A single turn carries every row of the set below to another of its rows. Some are shown first; where does it send the rows asked next?
nezov: [ 16  20  -7 -42  25  19  23  12  16  25   6  -5  -4  -5]
kidaf: [ 13  34  -8   0 -12  45  26   3   9  18  -1 -16   4 -15]
gutik: [ -1  -8  20  -6  17   6  10  12 -31  -5   5   4  -1 -15]
Gisa: [ 15 -24  16 -15  -6  -3  18  18  30  -2   3   1  -7 -13]
zek: [  9  24 -17  -4  -7  54  35   9   0  18  -2  -2  14   3]
kep: [  5   8   4 -19  33  19  15  11 -34  21  10  -3   3  -8]
bebu: [-11 -23  17  -2   2  -8   2  12 -14  14   2  20  -8  -4]
nub: [  9  -1  -4   0  38  12  12  15 -16  43  10   2  -4  16]
bog: [ 17  -5 -13   9 -20  47  38  14  11  27   1  -6  18   5]
ruzu: [  5  10   0  -4  43  15  11  13 -24  25   8   1  -5  10]
Mil: [ -1  38  -2 -24 -15  24  17  15  16   8   5   0  -2  16]
Lafif: [ -1   0  -5 -20  25   9  10  10 -19  51   9  10  -2   6]
kupod: [ 12 -36  18   5   7   3  15  19 -19  16  11  -3   5 -10]
Lil: [  8  -8   1  17 -30  38  32  13  10  -2  -5   2  12  -2]
lamok: [ 11   8  -2   4 -33  19  17   9  35  34   2  -8  -4  -1]
nupek: [  1  17   6   4 -36  16  11   6  30  10  -3  -1  -9  -7]
zas: [  9  30 -10  -8 -20  28  18   6  28  40   3  -9  -4   1]
Tivup: [-15   9   8 -18  20   3   2   7 -24  17   1  20  -9  -2]
Nos: [ 16  -7 -22 -15  20  37  34   4  12  44  -6   9   7 -12]
tave: [ -2 -14   4  -1   1  21  22   2  10 -10 -17  24  -4 -25]
pide: [ 13  20  -8 -21 -17  25  24  20  25  35  12  -9   4  22]
lof: [ 23  12  -8   8 -20  41  29   8  18  31   3 -21   8 -12]
puzem: [ -1  15  10 -10 -31  13  15  18  24  -6   3   2  -4  12]
nuber: [ -1  16 -13 -20  23  36  26  -2   1   8 -15  20  -2 -20]
gug: [ -3   0  15   7  29   4   5  14 -22  -3   3   9 -10   3]
dirut: [  8 -30  16  19  19  -1   9  20 -11  13   8   4  -5   7]
dalo: [ 15 -39  -6   4  -2  22  31   8  21  25  -8  13   5 -17]
siv: [ 17   2   3  17 -31  32  26   8  19  10  -1 -15   5 -18]
Mifir: [ 11 -30   7  15  21   1  11  19  -7  34  10   4  -4  13]
laron: [  3 -32   5  -3   7  -2  10  15  -8  48  10  10  -1   5]
Ninu: [ -3 -17  17  15  19  -3   3  15 -14   3   2  13 -10   6]
Deni: [ -5  12   6  -1  37   8   4  11 -23  11   3  12 -11   8]
sokek: [ 28 -19  -2 -25   8   9  26  19  31  36  11 -10   1  -3]
sino: [ -1  39  -2  -8 -22  24  12   3  23  16  -3  -2  -9  -5]
sem: [  8  24   3   8 -23  36  22   4  11  -3  -5 -11   1 -20]
pog: [  4  15  11 -32  12   7  14  10  16 -13  -2   5 -11 -15]
Kamu: [ -1  20  -4   4 -17  45  29   8  -1 -11  -9   6   8  -4]
Naged: [ 18 -20   2  -9  24  15  21  18 -23  43  16 -10   9  -4]
sego: [ 16 -19   1   8  32  10  15  19 -12  41  13  -4   0  13]
bebo: [ 12  -3   3  -6 -33  14  21  23  31  20  10  -6   2  18]

bebo -> zek
siv -> zas
kep -> bebu
And these:
Gisa -> Nos
gug -> Mifir

